[[  36   89   79   68   66]
 [  38  -18   57   17  -59]
 [-109 -107  -87    3   -8]] ans = 57

[[ 56 -26  23  -5 -42  26 -77]
 [-29  47 100  83  44 -18  19]] ans = 100

[[ 88   5  -6  24  76]
 [ 15 -53 -21  21   9]] ans = -21

[[ 8 88 73 19  0]
 [ 3  1  2 12  7]
 [ 2  1  2 10 15]] ans = 2

[[ 97  88 -62   2]
 [ 78 104 -31 -14]
 [-26 -13  70  31]] ans = -31

[[-32  40  40 -17  36]
 [ 58 -70  64 -47  14]
 [ -3  21  79  -9  38]] ans = 64

[[ 42 -46  84   4]
 [-19 -57   1 -51]
 [ 63 -14  65 -30]] ans = 1

[[-53 -30 -13 -15 -85  26]
 [ 39 -12  29  71  43  -1]] ans = 29

[[ 25  -8 -41  80   9  29   0]
 [-63  -1  14   5  25 -89   3]
 [ 22 -27 -21 -64 -44  31   1]] ans = 14
---
[[-26  34  -6  20  16  20]
 [ 40 -21  35 -40 -42   5]]: -40

[[-347  192  292 -149 -390 -643  588]
 [-231 -115  -11  -17 -326 -494  501]
 [ 434  385 -626  195  502  193 -312]]: 502

[ 24   5 216  29 127 132 165]: 127

[5 1 3 0 2 4 8]: 2

[[9922 9322 7112 6928 7714]
 [2713 8827 5754 6921 6495]]: 5754

[[-609  260 -296  619  423   94 -345]
 [ 131 -535 -153  223 -325 -615 -751]
 [ 634 -428 -270 -113 -337 -443 -622]]: -337

[[6 2 8 1 6 6 5]
 [4 7 3 7 3 3 3]]: 3

[[  4   4 -37  -4 -13]
 [ -8  30  23  13   2]
 [ -2  -7 -10 -13  24]]: -10

[[130 175 201 129 103]
 [146 118  65 242  58]]: 65

[ 26 -35  -9  43  41]: -9
---
[[ 98 -69  20  -9 -56 -31  68  -3 -88  44  44]
 [-62  82 -43   5  72  62 -40 -48  59 -43 -56]
 [  7 -32  72 -13   6  16   8  14 -13  73  15]
 [  8  -8 -25  47  -7 -10 -26 -11 -18 -44  34]
 [-54  67  11  -5  94  95 -32 -57  46  19 -52]
 [-18  45  16 -15  71  82  -3 -57  16  34 -41]
 [ 95 -70  23 -29 -66 -43  81  13 -79  53  32]
 [-15 -27  -2   0 -54 -71  -9  68  15 -23  20]
 [-88  64 -17  -8  46  24 -50  10  84 -32 -50]
 [  8 -10  75 -42  31  49  29 -10  -6  98 -18]
 [ 14 -30  -3  35 -27 -30 -16  15 -22 -22  42]]	44

[[-48  22   9  12  43 -66]
 [-35 -10  74 -17 -39 -15]
 [-46  -5  77 -15 -36 -34]
 [-18 -17  64 -16  46  61]
 [ 46 -24  -1 -14 -40  73]
 [ 44 -17 -15  -9 -39  54]
 [ -9 -14  45 -12  44  59]
 [ 14  15 -55  14 -45 -58]
 [ 40   7 -73  15  36  24]]	-66

[[-37   0  18  35   9 -41   0 -10]
 [  0 -94 -68   3 -14  53 -41  25]
 [ -9   0   0  36 -27  27  30  60]
 [  6  -9   7  -1   0 -18   7 -26]
 [ 23 -38   3  32  14 -28  55   0]
 [-47  15   0 -10 -10   5 -24  30]
 [ 48   0  23  33  26 -43  89 -33]
 [ 50  -1 -18   0  10  -3  13 -24]
 [  0   0  13  -4   0   0   0  -4]
 [ 35  35  62  -8   8   3  19  23]
 [-25 -28 -55   6   0   5 -14 -10]
 [  0  20  73  11   0 -19  45  20]]	-10

[[ -1  16  12  35  53 -32 -26 -29   7 -81 -28 -12   2]
 [-48   0   0   2  32 -10  15 -11 -89 -18  37 -34 -49]
 [-13  33  27  15  42  50   5  26 -76   9  -1 -64 -20]
 [ 67  46  -2  33 -16 -45  -1 -12  52 -16  -3  65 -36]
 [  7 -40 -40  24 -55 -69   6  45 -18 -14 -59  79  71]
 [ 11   7 -71  24  33 -16 -41 -14  53  63 -18 -26  81]]	2

[[ 32 -15 -64 -39 -42   0  30 -23 -35 -13 -13 -41  11]
 [ 32  40 -32 -14  -3 -34 -70  31 -33 -21   2 -53 -41]
 [-76  76 -16  13 -46  59  45  54 -37  63   6  49 -36]
 [-21  66 -18 -38 -13  -9 -57 -44 -47   5 -21  24 -24]
 [ 47 -75   1 -16  28 -33  14  12 -14 -62  50 -24 -32]
 [ 48 -43 -25 -19   1 -25  11  81 -20 -28   7 -43 -25]
 [-70  72   2 -12 -21   2 -57  27  -5  41 -56 -31 -28]
 [ 40 -39 -24  -2  52 -26 -52  47 -11 -35  31  16 -39]
 [-20  30  54  24  58 -17 -43 -65  43  46 -96  47  20]
 [ 74 -53 -43 -32  10  -3 -58 -92 -25 -17  85  67 -20]]	11

[[-26 -51 -41 -19  -1 -13  36  39  12  41  93 -18 -70  57]
 [-20  90 -35 -25  26 -58  40  61  49 -30 -11  38   3 -42]
 [-45 -58  59  38 -44  59 -40 -14  62  25 -42  45  68   6]
 [-32  61  52  54 -53  39  50  58  12 -36 -74  38 -52 -18]
 [ 36  29  34 -42  23  20 -22  19 -28 -61  37 -59  27  22]
 [-51  47 -67 -29  28 -48  59  47  12 -40 -11   2  25  74]
 [-25  29 -34  37 -63 -49 -38 -52  22 -19  72  27  44 -38]
 [ -6  58   9  30  58  -5 -69 -61 -15 -56  16 -31  83 -14]
 [ 39 -18 -76  66 -41 -88   3  -3 -23  16  52 -49 -35 -71]
 [-50   2  46  42  42  45  38  56 -59 -18  66 -66 -18 -67]]	57

[[ 31 -14   2 -32 -21  -1 -15]
 [-44  69  18  49  44  21  54]
 [  7  -4  38  20 -28  -9  24]
 [  9   3 -16  20  -8 -25  28]
 [-90  68 -15  64  89  33  30]
 [-84  70  42  63  62  44  38]
 [ 44  -4   0  -9 -33 -21  23]]	-15
---
array([[-13, -40,  24, -72,  -2,  19,   2],
       [ -4,  33, -49, -23, -77, -94, -25],
       [-40,  -5,  12, -27,  22, -85, -55]]) → -23

array([ 71,  32,   8,  83, -54]) → 8

array([  4, -13,  29,  64,  96]) → 29

array([ 20,  24, -36, -11, -46,  86, -42]) → -11

array([ 94,  41,  69, -71,  91, -90,  38]) → -71

array([ 84, -12, -72,  10, -35]) → -72

array([  1, -96, 104, -66,  65]) → 104

array([ 81,  -1, -99, -75,  10]) → -99

array([[-52,  32, -37, -45, -82],
       [ -5,   6,  -7,  -6, -11],
       [-40,  32, -39, -40, -70]]) → -7

array([-109,   -1,  -18,  -80,  -71]) → -18
